In the rows, 128 means zero.
Z: 4 groups of rows, each row roughly a mix of its group's hidden directions:
Z (144 x 10):
[[130 167 139 165 121 137  77 139 151  98]
 [102 189 149  92 145 120 153 116 130 124]
 [171 113 119 155 123 132  85 153 108 165]
 [ 76 149 105 127 172 130 140 102 126 102]
 [167 103 124 139  73 135 111 160 109 113]
 [140 167 124 147 145 127 133 156  75  91]
 [ 76 130 108 122 183 110 105 129 126 114]
 [130 121 144 141  96 157 117  85 169 163]
 [ 80 135 164 119 177 117 132 133 156 114]
 [112 132 126 132  61 140 157 126 167 135]
 [106 123 100 101 144 104 127  75 165 142]
 [123 104 146  82 159  89 164 107 121 125]
 [143 130 135 182 122 168  83 139 113 124]
 [168 146 120 122 118 116 180 153  87 125]
 [162 151 125 180 104 159 104 142 109 142]
 [150 152 104 119 155 157 112 147  81 162]
 [145 125 178 159 105 129 108 156 142  88]
 [119  86 151  81 155 100 156 118 122 114]
 [119 117 101 139 111 113 141  81 181 150]
 [149  86 118 142  74 151 101 150 125 123]
 [156 116 118 135  75 158  87 142 145 146]
 [120 114 134 122 131  89  63 120 152 151]
 [114 137 165  93  67 133 121 145 143 120]
 [154 110 110 138 168 112 186 127 102 130]
 [126 148 142 179 151 153 152 124 152 169]
 [152 131 116 164 191 133 147 136 105 145]
 [115 151 108 150 188 144  90 131 111 123]
 [114 120 117 109  75 114 161 126 169 102]
 [109 101 140 113 158 113  68 125 120  97]
 [125 120 131 160  94 134  70 149 145  99]
 [128 132 124 155 181 112  86 143 122  91]
 [103 105 166 125 132 150  71 153 117 118]
 [123 148 102  94 134 163 183 122 130 152]
 [ 97 130 106 157 128 169 124 155 129  78]
 [139  88 119  99 173  90 119 122  99 114]
 [132 122 158 118  74 149 104 172 118 115]
 [128 108 157 106 126 110 124  73 174 122]
 [128 104 128 163 113 121  62 147 131 108]
 [116 134  84 132 167 107 180 124 132 109]
 [130 176 124 141 186 134 138 102 149 142]
 [135 121 131  91 101 110 145 127 137 194]
 [ 74 108 144 112 152 136  80 112 143 133]
 [126 128 153 118  92 125  72 168 119 108]
 [125 141 131 139  68 117  95 106 169 125]
 [165 106 143 121 130 112  69 146 118  97]
 [ 87 105 153 139 182 136 113 104 122 109]
 [109 167 116 129 161  99 140  80 158 130]
 [134 123 124 154 153 113  61 140 123  96]
 [152  98 153 137 128 114 194 135 145 143]
 [167 162 155 120  74 138 117 144 139 115]
 [179 123 123 129  85 151 154 164 113 123]
 [ 92 108 146 133 176 133 102  82 138 128]
 [162 145 153 131 112 120 105 171  89  98]
 [160 130 123 108  58 143 136 151 125 124]
 [114 150 113 124 170 128 168 139  83 100]
 [127 138 116 151 186 124 110 143  78 127]
 [137 180 116 136 155 155 121 148  82 114]
 [179 150 122 144  73 136 149 138 135 143]
 [ 74 145 114 118 149 145  87 116 126  94]
 [ 88 116 116 120 171 103 101 108 158 102]
 [124 112 140 116  82 124  85 111 171 152]
 [ 86 138 106 132 102 118 139  94 179 118]
 [ 95 131 128  88 139 127 135  63 141 131]
 [107 181 107 114 154 144 145  86 148 124]
 [104 129 139  86  77 123 151  97 147 147]
 [107 140 177 116 120 160 130 160 172 130]
 [102 171  79 120 161 129 122  97 137 139]
 [ 86 114 132 101 163 110 100 112 133 172]
 [138  91 131 147 125 140 128  82 184 132]
 [141 106 149  82  90 115 167 116 152 145]
 [ 96 119 127  98 173  94 138  96 148 105]
 [100 144 133 135 176 117 151  79 137 155]
 [160 122 150 186  97 142 108 155 137 120]
 [140 151 136  70  96 149 117 158 104 119]
 [132 161 139 160 133 181 124 159 106 155]
 [123 176 100 124 187 132 118 114 112 134]
 [108 112  96 124 140 104 119  71 168 127]
 [152 106 129 121 172 130 146 150  77 156]
 [111 139  96 123 189 121  91 105 115 122]
 [165  94  95 169 118 155 121 147 109 109]
 [170 148 115 141  75 133 134 170 122 126]
 [ 88 133 134 155 146 116 112 111 168  80]
 [123 126 101 133  86 156  73 127 121 157]
 [143 127 131 120  59 150 153 155 124 145]
 [149 121 143 136  86 147  98 174 134  92]
 [132 139 102 133 153 142 155  86 134 183]
 [163 122 156 110 107 100  85 164 111 113]
 [103 102 121  56 135 137 107 116 129 137]
 [128 109 142 101  58 109 108 137 114 125]
 [ 94  96 117 137 167 136 128  87 157 156]
 [ 81 158 121 109 157 107 124  84 150 134]
 [106 110 130 129 159 145 197 146 117 133]
 [125 138 148 103 113  94  76 104 157 152]
 [135 166 176 126 162 124 127 162 159 140]
 [107 108 171  83  95 139 127 108 152 109]
 [174 133 103 154 171  97 140 111 123 151]
 [115 150 112 131 194 138 139 112 104 157]
 [146 153 143 100  77 116 116 147 121 173]
 [151 150 168 105  85 134 156 147 153 150]
 [115 195 129 123 125 137 131  94 163 120]
 [143 156 107 145  89 153 140 173 102 151]
 [131 125  95 124 131 148 172  96 167 162]
 [138  80 167 136  85 120 117 149 136 101]
 [ 88 151 110 179 122 113 151 101 145 109]
 [145 137 140 160  70 148 111 167 143 123]
 [100 145 137 141 161 150 189 119 128 152]
 [150  79 174 131 148 132 118 105 120  95]
 [ 76 116 126 122 168  97 114 113 118  92]
 [120  89 110 145 115 132  62 141 117 110]
 [167 136 127  89 106 121 162 158  89 136]
 [129 108 138  90 108  98  72 131 116 100]
 [111 178 129 148 159  91 121  93 147 131]
 [161 158 136 166  88 169 128 138 111 126]
 [ 87 124 112  84 166 119 127 119  99  97]
 [100 105 122 118 103 115  89  74 148 140]
 [141 177 150 118  93 126 114 120 159 168]
 [160 140 120 170  92 148 173 143 135 143]
 [149 112 162  78  91  98 134 123 149 116]
 [103 150 141 128 188 127 175 119 130 124]
 [125 142 125 146 136 152 185  76 137 133]
 [104 128 116 118 170 113 156  87 129 173]
 [120  77 100 149 121 134 117 110 167  92]
 [149 125 124 105 126 146 140 170  78  90]
 [131 171 117 166  88 173 122 125 136 136]
 [116  89 117 161 130 174 139 119 154  91]
 [102  86 157 144 126 106 127 119 158  81]
 [121 121 159 198 118 141 124 141 144 151]
 [124  94 117 111  87 109 119  89 154 166]
 [167 155 144 136 140 108  90 163 105 158]
 [169  90 105 156  94 140  97 147 115 129]
 [137 110 136 127  85 135 189 157 135 143]
 [130 104 111  78 181 160 131 122 127 133]
 [ 88 136 134  99 137 165 142 115 149 178]
 [130 106 163 121 147 143 126 152  73  92]
 [ 98 133 118 109 175 113 128  84 155 153]
 [171 157 148 110  86 153 114 162 123 135]
 [129 172 126 137 184 127 154 136  97 107]
 [143 199 135 151 150 154 117 137 124 138]
 [154 107 109 150  96 160 131 157  87 101]
 [109 135 120 116 160 149 184 119 128 172]
 [136 112 121 149 113 158 107 187 100 104]
 [123 166 106 125 187 131 146 112 111 157]
 [140 157 115 136 178 154 101 156  93 119]
 [129  67 140 147 118 173 114 137 134 153]]

the three rows of each list that fit no group, in list order (the others fit one group, some only roughly):
  * K_561: [172 164 129 169 121 145 149 114 136 163]
  * K_492: [114  91 131 115 121 126  55 132 136 121]
  * K_181: [147 160 102  93 107 130 179 115 137 155]
  * K_967: [110  94 164 140 107 132 159 111 173 153]
  * K_9: [150 153 128 162  84 130 151 116 166 159]
  * K_164: [115 110  97 139 172 104 114  85 141 159]
  * K_259: [137 146  98 149 183 113 102 110 112 159]
  * K_748: [112 101 117  93 131 121  91  89 171 141]
  * K_455: [165 142 128 170 138 148 136 149  81 103]
  * K_430: [116  98 166  97  98  89 159 119 135 146]
  * K_596: [143 132 120 125  80 127  90 108 181 127]
  * K_567: [133 146 106 176 170 126 169 108 141 123]

K_561, K_492, K_967
  * K_608: [131  99 141 105  82 151  82 151 128 111]
  * K_745: [110 170 119 132 167 126 182 111 138 145]
  * K_810: [174  94 113 105  86 144 138 139 109 152]
  * K_730: [159 133 140 171 101 107  74 139 137 132]
  * K_160: [137 136 151  94  67 116 130 123 159 150]
  * K_916: [ 97 142 131  78 178 117 148 108 130 139]
  * K_390: [101 158 117 156 185 135 134 107 124 158]
  * K_299: [117  96 112 130  93 176 133 161 106 154]
  * K_28: [132 146 134 100 165 110  80 143 118 170]
  * K_754: [137 101 121  76  95 121  83 121 149 123]
  * K_43: [129 152 101 165 137 155 140 168  89 104]
  * K_443: [138 112 152 105  67 155 158 143 140 125]

K_810, K_916, K_28
  * K_523: [165 129  93 136  99 151 147 169  94 122]
  * K_196: [148 117 135 143  77 150 159 144 143 173]
  * K_336: [155 119 132 102  71 103 165 130 140 145]
  * K_239: [120 107 157  67 126 138  87 137 127 146]
  * K_578: [171 142 116 135 114 142 166 166  89 114]
  * K_807: [161 114 121 148  57 130 129 140 113 119]
  * K_517: [100 131 117 141 176 126 138 102 128  73]
  * K_855: [ 99 155 120 144 167 127 136  78 140  94]
  * K_393: [167 132 130 125 133 115 199 112 111 129]
  * K_579: [109 127 165 106 125 113 115  91 169 168]
  * K_907: [174 138 122 167 109 153 144 158  93 137]
  * K_410: [114 140 112 107 190 109 126  86 140 130]
  * K_368: [145 156 104 134  97 151 177 162 104 124]
  * K_906: [174 140 114 148 103 137 136 172  94 149]

K_523, K_807, K_579
  * K_790: [105 104 151 127 111 108 132  88 186 126]
  * K_240: [117  79 136  87 112 123 141 154 133 170]
  * K_67: [ 87 132 131 124 156 122  86 144 131  77]
  * K_504: [136 123 132 111  51 154 120 136 123 140]
  * K_689: [132 131 149 144 152 163 156 179  99 105]
  * K_988: [156 104 131  75 100 117 168 128 110 143]
  * K_144: [ 90 142  99 128 168 160  87 113 116 124]
  * K_895: [114 117 128 129  81 152  83 142 164 103]
  * K_197: [106 120 126 103 138 131  93  70 151 158]
  * K_174: [159 139 138 172  96 158 154 156 101 128]
  * K_486: [ 84 105 101 128 186 122 140 117 142 112]

K_790, K_197, K_174
  * K_184: [166 112 147 110  76 127  95 141 149 148]
  * K_623: [101 131 148 143 177 119 107  87 162 123]
  * K_361: [159 133 126  92  94 163 139 168 101 117]
  * K_525: [ 98  99 154  95 125 124 104  92 168 143]
  * K_671: [136 120 131 107 163 141 118 153  64 109]
  * K_791: [106  74 138 127 155 144 153  90 146 147]
  * K_548: [117 120 171 126 138 123  63 104 139 113]
  * K_581: [128 105 160  71 118 114 164 151 144 118]
  * K_177: [147 121 162 134 129 115  55 129 126 116]
  * K_817: [ 96  89 122 122 106 111 178 112 158 140]
  * K_128: [ 71 148 147 122 182 137 137 132 121 122]
  * K_823: [129 110 120 104 178 148 103 142  79 118]

K_623, K_671, K_581
  * K_829: [150 158  94 174 152 156 129 144  99 132]
  * K_388: [148 129 144  78  88 122 106 136 102 163]
  * K_59: [124 112 164 113 112 133  80 141 140  77]
  * K_777: [107  76 110 139 108 144  80 122 152 118]
  * K_120: [ 96 110 162 148 102 120 102 106 166  96]
  * K_353: [156 120 139 151 126 143 120 167  89  78]
  * K_997: [154 171 120  96 112 127  98 154  87 118]
  * K_301: [124 156 108 157 183 167 142 134 108 123]
  * K_732: [ 95 122 106 106 164 127 184 136 107 115]
  * K_537: [113 101 121 103 159 103 183 126 130  97]
  * K_512: [ 78  94 137 136 167 126 108 103 148 149]

K_829, K_388, K_997
  * K_18: [128 141 134 121 123  75 161 107 172 103]
  * K_773: [145 148 129 104  85 105 168 104 165 119]
  * K_440: [110 145 116  95  96 134 138  75 150 159]
  * K_47: [ 99 120 136 129 124 111 134  86 191 141]
  * K_886: [159 137 138 102  74 160 133 161 118 143]
  * K_859: [153 150 158 104  80 139 157 154 139 102]
  * K_945: [111  96 141 111 196 145 134 132 110 140]
  * K_311: [ 89 140  92 131 176 156 130 109 109 149]
  * K_975: [133 104 118 112  54 131 112 143 139 112]
  * K_427: [156 166 138 146 123 129 174 162  94 143]
  * K_485: [151  96 156 136  77 140 104 153 137 156]
  * K_315: [137 129 142 133 107 141 171 190 103 127]
  * K_69: [133 119  79 113 113 126  91 102 158 164]

K_47, K_315, K_69
  * K_739: [145 148 151 157  92 141 172 166 145 135]
  * K_307: [158 101 111 141  81 138  89 149 127  97]
  * K_594: [122 128 167  95  99 100 152 120 166 159]
  * K_541: [164 123 163 131  93 124 166 171 118 119]
  * K_861: [104 131 142 159 187 154 146 102 143 138]
  * K_97: [131 166 115 121 110 139 194 143 107 125]
  * K_145: [120  97 161 116 104  96 122 170 107  95]
  * K_928: [163 183 117 158 122 147 110 150 102 131]
  * K_766: [123 147 132 139 204 123 113 122 103 117]
  * K_412: [ 87 107 139 129 189 116 139 126  97 138]
  * K_672: [106 144 167 139 176 152  89 109 138 135]
  * K_85: [119  86 122 104 114 110  94 135 131  72]

K_861, K_928, K_672
  * K_77: [114 166 107 132 186 127 108 120  91 129]
  * K_94: [129  85 142  81  97 102 136 110 156 113]
  * K_424: [165 101 139 142 108 161 162 156  91 135]
  * K_555: [ 96 134 115  95 123  91  86 106  92 122]
  * K_840: [130 128 100 109 189 133 111 100 114 161]
  * K_877: [132 128 129 167  98 110 104 101 181 147]
  * K_923: [101 151 135 180 174 141 108 138 136 110]
  * K_193: [136  90 124  73  95 113  92 121 136 127]
  * K_506: [162 152  96 124  98 130 144 151  85 158]
  * K_220: [131  79 137 147 105 138  87 164 127  99]

K_94, K_840, K_506
